In the data rows, the value 128 means zero.
Every row has a hidden score. In each pair, how much higher is the second row's than the first's? 20 means about the same, 40 much higher and 0 much lower. The score is a weighted sum of the row's numbers plus the product of two more (or one squared), each taken from its middle value.
126 127 109 159 143 122 109 100 121 126 119 123 119 110 168 142
107  98 136 168 153 112 114 147 120 107 120 132 105 160 101  95 18
143 125 101  97 124 127 125 118 103 136 149 120 102 124 133 129
119 108 164 119 135 125 150 172 142 100 116 123 126 169  69  99 18
127 135 125 143 129 129 118 112 133 135 125 132 138 113 155 141
112 116 154 159 124 134 123 161 137 127 123 151 143 129 105 119 22
135 125 130 122  73 158 105 160 111 176 168 178 149  73 131 155
125 124 146 152 114 137 127 147 143 132 126 146 149 111 126 129 18
112 122 156 149  84 150 104 182 123 167 154 187 160  95 105 138
140 122 128 106  78 151 114 161 108 168 169 166 136  94 116 142 18
137 119 140 103 123 137 159 146 139 108 123 112 125 140 105 118
131 148 119 112 127 124 135 107 127 138 130 121 136 127 144 140 14
131 117 101 116  79 144  83 150  84 184 185 176 121  75 138 149
113 111 135 172 147 117 116 138 130 114 117 133 119 141 121 109 19
125 126 113 159 139 126 103 110 119 133 124 134 125 107 163 141
126 116 136 144 132 126 132 132 138 115 117 124 130 136 122 119 13
123 138 140 133 139 124 140 125 146 118 109 119 145 139 122 127
122 124 110 149  91 137  70 140  94 186 173 185 134  73 154 157 32
144 152 106 123 158 124 141  69 147 101  89  82 131 120 186 146
152 119 107  96  54 170  95 157  94 191 193 180 134  43 148 169 34
123 103 142 138 143 125 141 148 133  97 114 116 112 156  99 100
130 131 131 110 144 122 143 122 132 112 115 106 121 154 113 119 13
120 135 133 154 140 125 121 114 139 124 111 128 141 128 143 133
132 134 121 101 119 120 126 124 113 145 148 131 122 138 116 131 18
137 123 130 115 162 128 149 120 138  82  91  85 111 147 126 120
144 100 126  79 123 133 154 157 112 105 142 108  89 163  79  99 20
109 118 143 169 132 127 114 146 134 127 120 147 139 123 124 120
137  99 115 103  66 156  85 185  76 185 200 189 113  76 105 145 23
132 115 137 124 127 133 148 144 140 106 118 117 125 135 111 116
128 145 137 134 120 134 139 120 152 132 117 130 160 106 148 143 15
114 107 151 143 136 122 133 157 133 113 122 132 125 159  86 101
136 165 129 105 181 117 170  76 166  73  63  59 130 158 152 126 24
133 144 119 130 119 132 123 109 132 144 132 135 143 105 157 143
128 123 116 132 131 124 121 124 119 128 132 126 116 133 130 123 17
102 121 158 161 150 113 126 155 138 112 108 134 136 167  86  99
128 146 147 143 144 133 150 115 166 102  86 109 157 126 145 132 24
125 119 130 131 126 127 122 141 120 128 133 133 121 131 115 123
144 134 122  89 131 130 156 114 135 109 117  94 118 141 128 128 21
120  95  88 136 109 122  45 155  43 188 201 186  76 105 116 131
123 132 127 147 158 117 123 112 132 107 104 109 122 142 141 123 8
137 161 135 112 111 143 155 104 159 134 115 120 167 100 160 155
116 111 135 157 151 115 124 136 126 110 118 125 115 157 108 102 25
150 123  99  91 132 131 140 107 113 120 141 101  95 130 139 127
114 141 118 131 125 114 105 119 111 158 149 148 129 135 127 132 9
130 132 123 108 135 117 130 120 115 128 134 118 114 151 115 123
123 110 139 146 140 125 137 151 137 108 119 127 123 148 102  99 24
121 115 108 134 107 126  77 144  81 174 177 171 111 107 127 138
148 136 100 112 131 130 137  87 127 120 125 102 116 112 172 142 19
143 158 116 106 137 127 147  87 145 120 108  99 139 119 164 146
103 140 118 145 146  94  97 110 100 153 143 143 120 162 120 119 17
121 104  99 154 167 106 101 112 101 109 126 114  81 156 129 102
138 128 143 116 118 141 158 133 155 109 111 113 143 119 129 132 14
144 133 106 110 136 129 142  95 130 112 117  97 113 123 157 137
125 143 112 123 210  93 138  79 130  72  71  61  91 189 134 104 23
112 114 134 181 147 123 117 130 138 111 108 132 133 129 136 120
154 114 119  97 122 140 168 128 142 102 128 100 113 127 127 118 19
123 132 121 122 122 125 114 126 111 147 145 139 124 129 128 130
129 132 119 132 128 131 126 112 136 129 123 124 133 113 151 141 20
128 143 160 119 150 128 171 128 168  84  78  91 148 152 114 121
128 130 126 119 120 128 121 130 119 145 143 140 129 126 124 131 12
145 118 146  93 110 149 170 156 144 108 126 112 132 138  98 121
137 104 133 104 129 131 156 149 134 102 129 110 105 149  95 103 9
120 114 117 132 126 116  94 141  93 151 158 151 105 136 109 121
111 128 122 173 146 117 102 114 124 129 118 139 126 126 148 125 31
126  95 121 106 148 111 139 155 103 107 143 113  78 186  69  82
124 120 124 119 164 111 126 121 113 100 112  98  91 164 114 111 22
119 154 153 122 113 127 146 132 150 145 128 141 171 136 113 131
113 116 139 165 141 119 112 137 129 122 120 138 127 138 118 119 24
146 116 133 116 133 145 153 128 142  96 107 100 120 123 133 127
119 143 143 135 120 130 132 133 142 138 122 140 154 126 125 135 8
110 112 124 145 121 119  81 156  86 160 162 168 111 132 103 121
129 145 144 124 125 135 152 123 157 119 110 121 154 123 131 136 16
122 109 114 127 151 110 120 124 104 116 133 115  89 161 111 106
122 124 112 146 147 117 109 109 113 124 125 122 107 131 146 128 22
116 158 153 154 171 115 152 101 173  91  67  96 159 154 138 120
135 110 105 133 151 116 133 120 120 106 128 109  92 153 125 102 24
133 141 114 142  86 151  99 119 120 177 154 169 157  56 180 173
139 114 109 108  71 158  87 156  87 185 190 179 121  66 139 158 31
146 144  92 104 118 131 119  90 109 151 146 122 119  98 173 156
128 100 116 125 148 117 127 130 108 108 134 112  87 157 109 107 22
124 137 101 135 136 118 100 100 104 149 140 134 115 118 156 140
107 136 143 146 126 114 113 138 122 148 138 154 145 146 107 122 14
136 141 121 113 120 135 140 111 135 129 127 118 136 115 149 144
133 131 158 106  93 149 153 166 149 136 133 143 160 116  98 136 24
127 126 138 115 126 126 143 137 134 119 127 122 129 142 108 118
114 115 100 168 158 102  85 104  97 133 134 134  93 138 147 117 26
132 118  83 120 142 113  96 101  83 141 151 121  84 130 150 131
111 115 160 145 129 126 133 166 139 119 120 141 138 152  87 108 20
140 119  95 135 139 128 108 101 111 126 130 115 102 103 169 141
141 129 115 116 131 134 134 113 127 122 127 113 119 122 144 135 15
117 130 120 140 115 124  94 136 105 164 154 162 130 110 130 135
128 111 106 140 146 118 117 117 110 119 131 119  98 133 142 123 22
132 135  95 124 138 118 108  97 107 142 141 124 110 124 155 137
131 117 107 119 145 115 116 121 103 122 138 117  90 149 123 117 19
116 115 144 129 131 120 129 156 119 123 132 133 119 162  83 102
117 110 132 169  66 159  62 180  97 198 180 216 152  46 142 161 35
114 128 170 151 110 148 138 167 159 131 114 154 172 110 108 128
130 141 130 148 129 133 133  98 154 124 106 121 152 104 168 146 14
130 123 155 130 115 142 165 150 166 107 112 125 151 131 110 117
151 142 113  66 114 136 162 108 128 125 138  98 118 125 136 138 23
125 115 125 119 147 119 130 133 121 110 124 112 105 156 110 113
123 106 120 136 145 112 118 135 109 120 139 126  95 159 103 105 21
129 164 136 100 122 120 158 109 148 136 123 116 155 148 124 136
128 143 126 155 125 136 124 101 150 132 112 130 150  98 177 152 19
137 119 129 111 132 135 150 132 133 108 120 109 119 138 118 117
121 111 125 129 139 118 118 141 110 124 137 131 106 149 103 111 16
146 129 105 102  90 145 109 130  99 167 169 153 126  85 147 156
107 128 123 169 135 120  92 126 116 147 134 155 131 116 142 130 32
118 129 134 155 131 125 113 129 133 135 124 142 141 117 134 132
131 132 125 108 134 122 139 124 125 122 128 115 120 146 115 121 18
137 143 133 101 127 127 149 121 137 122 120 112 135 136 124 131
119 115 126 135 133 116 103 144 100 141 147 145 109 141 103 115 18
114 100 133 152  85 143  69 190  85 186 184 205 128  89 101 137
141 164 149 119  84 155 152 122 169 150 123 142 191  80 158 165 8
144  92  83  92  78 143  64 164  42 192 216 181  74  81 121 144
143 105 117 102 136 122 153 139 125  97 133 101  86 155 100 103 11
145 140 101 120 135 127 140  82 134 122 121 103 120 114 177 143
130 138 130 117 147 121 144 111 140 107 107 102 125 150 128 121 16
134 137 148 111  87 149 136 154 141 151 143 153 161 102 118 144
135 118 120 114 134 128 139 123 124 116 128 112 112 141 124 121 23
147 135 120  88  86 149 129 139 113 161 164 148 133  96 130 151
124 141 149 138 112 136 134 139 147 139 125 144 160 115 127 137 19
151 114 126  93 124 137 166 135 139 101 125 100 113 131 119 122
120 164 115 142 139 111 116  81 131 147 122 128 143 125 169 146 7
149 129 129  87 117 139 167 126 143 110 125 104 129 129 123 127
123 117 164 138 122 136 156 163 157 108 111 131 148 145  91 106 22
134 135 145 106  84 150 138 157 137 154 149 155 161  98 116 147
118 135 121 175 141 123 112 101 138 127 110 129 138 107 172 139 27
135 131 128 139 112 144 139 123 145 126 121 127 146  95 154 141
133 135 130 111 100 140 121 140 119 158 153 153 140 109 125 144 14
130 140 103 143 156 120 115  79 129 117 106 105 118 113 180 144
132 100 137 129 135 130 144 151 135 101 119 117 113 149 100 106 13
132 108 120 138 140 128 136 126 132 103 119 110 110 133 129 116
140 136 124 109 104 136 127 130 122 149 146 139 137 109 135 147 19
121 130 107 121 125 111  97 120  89 163 162 149 111 136 125 132
111 122 155 170 129 129 131 148 153 120 108 143 153 130 120 116 26
107 133 129 153 163  99 107 119 115 125 118 128 119 166 113 111
121 112 119 159 140 121 119 124 127 116 122 127 114 131 136 115 26
117 140 140 132 104 131 117 144 126 159 146 161 153 118 118 136
126 134 147 136 118 141 149 132 156 120 112 128 156 120 129 130 24
116 126 144 136 116 125 117 153 125 142 136 152 140 134 103 124
128  91 122 101  85 142  87 198  68 175 200 181  95 116  71 122 28
127 120 110 120 158 108 123 111 107 116 127 107  93 158 125 116
145 145 101 101 117 129 124  96 113 151 149 125 120 107 159 151 18
133 117 121 103 126 125 123 140 107 130 144 127 104 142 106 121
142 151 133 113 100 146 154 113 154 137 126 126 165  94 157 153 24
121 109 138 124  87 144 101 182 101 169 171 181 132 109  91 129
136 146 135 113 118 137 160 118 153 118 115 115 151 118 144 138 20
111 126 146 151 111 131 110 158 126 148 137 163 148 117 113 128
128 125 127 127  87 144  99 152 107 175 167 175 140  88 129 147 23
114 127 132 145 192  98 127 116 127  85  86  90 104 191 108  94
155 147 113  79  98 145 146 110 127 146 148 124 139 100 150 154 16
126 140 114 126 184 104 131  90 125  88  90  80 103 167 139 113
130 118 152 111 117 137 153 158 142 117 125 125 140 143  92 117 21
129 141 159 137 143 139 164 125 177  88  78 102 159 128 137 129
121 125 121 143 137 118 116 124 122 130 130 133 121 133 130 121 16
157 160 103  84 106 147 147  86 137 145 134 113 144  86 180 166
129 137 108 122 122 124 108 107 110 153 147 139 122 111 151 145 19
147 142 131 105 117 141 167 110 158 115 112 105 147 119 147 139
116 110 109 158 157 104  94 117 101 128 136 132  93 149 126 109 21
116 116 148 133 144 118 129 156 129 114 120 129 124 166  85 104
124 112 165 151 127 138 151 166 159 100 104 130 144 135  99 112 30
103 162 130 198 185 104 106  75 152 110  71 115 151 131 177 134
114 112 165 135  84 147 113 202 120 161 159 186 153 114  71 123 2
113 152 103 171 183  96  97  68 122 120  98 107 121 143 175 130
126 135 129 125 144 118 135 117 132 119 118 115 130 149 125 122 10
129 129 141 114 118 131 140 142 132 132 133 132 137 137 110 123
107 119 144 149 143 112 120 146 125 124 122 138 128 157  94 109 17
131 118 113  98 120 123 112 136  98 145 158 134 102 138 110 125
108 139 153 140 137 116 129 137 137 131 119 138 147 152 104 117 22
132 125 137 142 123 139 141 131 151 114 112 124 143 114 138 131
134 115 107 101 134 114 117 127  95 136 155 124  89 151 112 116 16
126 138 119 147 124 131 110 113 128 141 128 138 140 103 158 143
138 131 123 115 125 135 147 113 140 116 122 113 130 124 142 131 14
100 110 136 183 162 110  96 137 120 116 111 137 115 145 119 113
118 134 142 162 125 136 132 128 158 124 109 136 158 112 146 136 16
129 145 132 129 139 128 141 113 146 115 106 112 140 125 145 136
115 137 146 125 135 111 134 138 129 132 129 131 137 168  93 115 24
117 112 124 156 146 117 127 130 127 111 122 125 110 142 124 106
117 104 128 143 153 112 120 140 114 110 125 123  99 167  99 101 15
120 118 112 148 143 116 112 116 118 124 130 125 109 133 139 119
122 120 136 146  81 150  90 165 111 178 166 187 151  77 128 149 24
134 118 109 134 149 125 125 108 119 108 116 106 105 128 150 126
110 119 137 152 135 118 106 148 117 135 131 149 127 138 108 118 13
133 139 126 102 122 125 135 126 126 137 139 124 129 139 119 133
157 132  98  68 131 125 154 100 113 116 137  88  96 144 133 131 34
117 133 106 165 155 110  93  96 110 134 122 128 114 127 162 134
136 128 162 113 104 154 169 156 168 111 110 123 162 118 110 132 18
161 137  87  55 143 120 151  80 107 109 132  72  86 144 146 133
116 146 127 138 136 111 119 107 129 140 125 132 139 135 136 132 13
139 109 122 110 130 134 147 135 128 105 126 107 107 139 117 120
140 117 119 103 119 134 135 137 118 124 139 121 114 127 117 128 18
149 126 112  92 130 129 152 115 125 113 133 101 110 141 127 123
139  92 118  91  78 147  92 189  71 176 197 180 102 104  85 132 21
126 130 117 115 107 128 105 134  98 165 165 155 124 116 124 139
120 127  88 144 155 105  92  89  89 138 141 124  88 136 154 129 25
124 117 131 139 136 127 131 140 126 113 123 123 120 139 117 114
117 151 137 144 153 112 133 104 148 115  98 114 142 148 137 125 10
118 142 132 118 124 118 127 127 123 146 139 136 137 146 112 130
128 138 150 158 130 135 155 123 174 107  98 122 161 117 145 125 28
158 141 121  68 146 130 179 102 146  86 101  68 116 149 131 126
140 147 117  94 141 123 151  99 133 112 116  93 122 140 139 133 17
127 132 138 133 122 132 136 129 141 125 122 129 140 126 128 130
123 110 160 136 136 128 157 162 150  97 110 121 133 162  83  98 27
104 123 122 168 142 114  85 128 109 146 134 153 122 128 132 126
126 106 144 144 137 135 151 149 149  94 106 115 125 135 112 111 17
139 134 108 101 135 123 132 107 117 127 134 110 111 134 136 132
117 144 133 144 147 117 124 112 139 124 109 122 142 134 141 132 21
129 125 145 124  79 151 114 171 123 169 160 176 155  88 115 145
121 108 140 155 142 125 133 148 138 104 114 126 122 143 110 104 23
118 133 178 132 108 142 158 168 167 119 111 140 175 134  91 120
101 100 147 169 171 103 109 152 121 101 107 125 102 179  85  91 20
144 146  83 111 149 113 120  66 109 130 128  97 102 121 180 148
132 113 152 117 123 141 152 155 148 107 116 119 132 134  99 116 22
111 117 131 182 148 124 111 122 138 113 106 130 128 121 149 125
126  97 115 136  72 152  61 180  70 195 198 204 115  65 121 146 32
137 128 135 132 119 142 149 125 152 117 115 120 144 114 142 136
138 128 145 132 118 145 162 133 162 105 106 117 150 116 134 128 23
118 137 138 121 138 117 132 131 129 131 128 130 133 160  99 114
134 110  94 128 152 108 122 109 103 116 142 110  75 144 133 104 32
123 147 134 149 129 131 134 107 154 127 106 126 158 109 161 146
119 132 148 155 114 139 123 143 145 138 122 150 158 106 132 136 25
122 125 153 120 108 133 131 160 130 141 139 149 144 135  94 123
119 132 130 136 150 116 124 118 129 117 112 117 125 146 129 122 18
134 155 120 128 115 138 126  99 138 146 127 133 151  92 175 157
146 120 102  71 110 128 119 133  83 153 174 133  94 133 109 130 14
